Questions about the array below. Indices start at 1.
1) Give the entry at row 2, column 1.
2) Give the entry in the bottom-right corner.
3) Give the entry just left of the largest entry.
4) Give the entry just right of the smallest entry.
5) Give the entry at row 1, column 3.
6) Give the entry at row 3, column 1.
7) Give the entry directly below the largest entry.
8) Give the entry in the top-left corner.
[[-12   4  -5  -4  -2]
 [  4  16  19   4  11]
 [  8  30  52  44  41]
 [ 11   3  -6  12  18]]
1) 4
2) 18
3) 30
4) 4
5) -5
6) 8
7) -6
8) -12

B =
[[  62.5  -18.7  -50.2  107.1  -47.0  160.2  134.5   44.4  -77.9  -93.2
    36.4  162.0   95.7 -110.1]
 [ -56.9   27.4  165.6  133.3 -122.6 -109.5  -43.0 -153.1  188.9   97.3
    17.4   52.5  -82.4  157.8]
 [-112.7 -113.6  -19.5  -12.2   46.2 -146.6   56.9    8.7  -38.0   59.6
    51.5  -31.2 -141.0  -83.4]
 [ -71.3 -104.1   -1.7   93.2   26.5  -76.5   52.7  117.5 -148.5   42.1
  -141.0 -130.0   -1.2   46.6]
 [  78.6  -83.8    0.9  136.8  150.5  125.0  115.1 -157.0  -84.5 -136.5
    53.3  -61.7  -25.5   99.5]
 [  12.9  119.3   -1.7  -23.4  110.3  -48.0 -118.6  130.2   91.6  163.9
    25.5  153.2 -118.7   16.4]]
Which number is the entry just right of 26.5? -76.5
The entry just right of 91.6 -> 163.9
Which number is the entry just right of the smallest entry? -84.5
Which number is the entry just left of -146.6? 46.2
The entry just left of the smallest entry -> 115.1
Which number is the entry just left of 91.6? 130.2
The entry just left of 8.7: 56.9
Which number is the entry just left of -153.1? -43.0
Which number is the entry just right of 56.9? 8.7
Which number is the entry just right of 46.2? -146.6
Which number is the entry just right of -77.9? -93.2
Which number is the minimum? -157.0
Which number is the entry just right of the largest entry? 97.3
Which number is the entry just right of -84.5? -136.5
The entry just right of -104.1: -1.7
Which number is the maximum? 188.9
Which number is the entry just right of 12.9? 119.3

Read these off the array that follows. Rows and columns are numbered from 1.
1) Report the top entry of the column that holds the smallest entry.
2) Report the entry at row 1, column 1.
3) Report the entry at row 1, column 3.
4) Report the entry in row 1 and column 2.
5) Report the entry at row 2, column 2.
6) Report the largest entry.
7) Report the entry at row 3, column 1.
8) Report the entry at row 2, column 1.
[[ -4  16  36 -22  36]
 [  6  15  35 -21  37]
 [ 26  -6  15 -19  23]
 [ -5  17  35 -22  36]
 [  5  12  33 -22  34]
 [-20  23  31 -17  22]
 [-33  73 -24  57 -34]
 [ 62  29 -33  47  13]]
1) 36
2) -4
3) 36
4) 16
5) 15
6) 73
7) 26
8) 6

[[  64  210 -152  122  -72  -35   94  481 -113  156  -54   58 -247   31]
 [-172  215 -140  197  -75  -40  126  459 -223  144   -1 -291 -200 -139]
 [-315  138 -102  224  152  -26   13  416 -167   18 -191 -314 -194   -3]
 [-306 -215 -243  297  150  -41   44  257  -27  182  129 -621   64  253]
 [-150 -109  -72  111   39  -13   26  268  126   60  130 -515 -203  400]
 [-263  433  -20  240   81  -89  126  298  -84  -70 -435 -292 -405 -199]
 [-193  690  119  208  203  124  122  251 -247 -339 -139 -407 -430 -340]
 [-196  443   50  149  -95  -45  195  244  -31  -82 -103 -561 -474 -157]
 [ -72  486   93  205 -165  -48  278  251  -54  -54 -242 -277 -483 -347]
 [  19  319  162   97 -358  -25  287  328   -2   17  -34 -258 -514 -231]
 [-312  251    4  375  244   69  107  307 -281 -113 -245 -272 -129 -329]]
Indices start at 1.
Report the bottom entry of the column that holds the smallest entry.
A: -272
The entry at row 1, column 2: 210
The entry at row 3, column 1 -> -315
Report the entry at row 3, column 3.
A: -102
Report the entry in the bottom-left corner.
A: -312
The entry at row 1, column 1 is 64
The entry just right of -152: 122
The entry at row 2, column 1: -172
Report the entry directly above the largest entry.
A: 433
The entry in row 2 and column 3 -> -140
Report the entry just right of the smallest entry.
A: 64
Report the entry just left of 328.
A: 287
Report the top entry of the column that holds the smallest entry.
A: 58
The entry in row 2 and column 2 -> 215
The entry directly below the largest entry: 443
Report the entry at row 1, column 3.
A: -152
The entry just left of -621: 129
The top-right entry is 31
Report the entry directly below -103.
A: -242
The entry just left of the largest entry is -193
Report the entry just right of -315.
A: 138
Report the entry just left of -291.
A: -1
Report the entry in the bottom-right corner.
A: -329
Report the entry directly above -231.
A: -347
The entry just left of -26 is 152
The entry directly below 203 -> -95
Report the entry just left of 205.
A: 93
The entry directly below 31 -> -139
The entry directly above the smallest entry is -314

Read these off the array that follows.
1) Which number is the second entry, reading row by row?
2) Which number is the entry just left of the largest entry?
3) Which number is the third entry on the main diagonal?
4) Which number is the top-left entry?
5) Which number is the 3rd largest entry?
6) Which number is the largest entry in the last column?
7) Which number is the last entry of the largest entry's row?
8) Which number is the bottom entry of the column that holds the smallest entry?
[[113 137 156 118 122 130 152 150 135 156 142 129 127 135 140]
 [178 139 115 165 155 124 132  93 101  90  81 101 162 126 119]
 [ 69  97 155 108 157 141  90 121 152 245 200 122  38 121 128]
 [178 146 109 171 140 123 122 114 104  82  84 114 182 113 124]
 [137 151 149 106 125 135 160 153 150 143 134 152 132 124 147]
 [195 131 119 164 130 115  99  99  76 108  90 147 149 127 124]]
1) 137
2) 152
3) 155
4) 113
5) 195
6) 147
7) 128
8) 149

M =
140	108	139	217	213	145	144	113	185
149	138	167	82	203	140	140	124	139
141	161	136	127	136	120	155	140	154
120	112	142	143	111	140	169	159	159
122	124	171	64	211	117	155	114	140
122	153	110	142	150	131	166	152	173
Indices start at 1.
The entry directly below 169 is 155
The entry at row 1, column 1?
Answer: 140
The bottom entry of the column that holds the smallest entry is 142
The entry in the bottom-right corner is 173
The maximum -> 217
The entry at row 2, column 3?
Answer: 167
The bottom-left entry -> 122
The entry just right of the largest entry: 213
The entry at row 3, column 1 is 141
The entry at row 3, column 2 is 161
The entry just left of 113: 144
The entry directly below 217 is 82
The top-right entry is 185
The entry at row 2, column 1 is 149
The entry at row 3, column 3?
Answer: 136
The entry directly above the smallest entry is 143
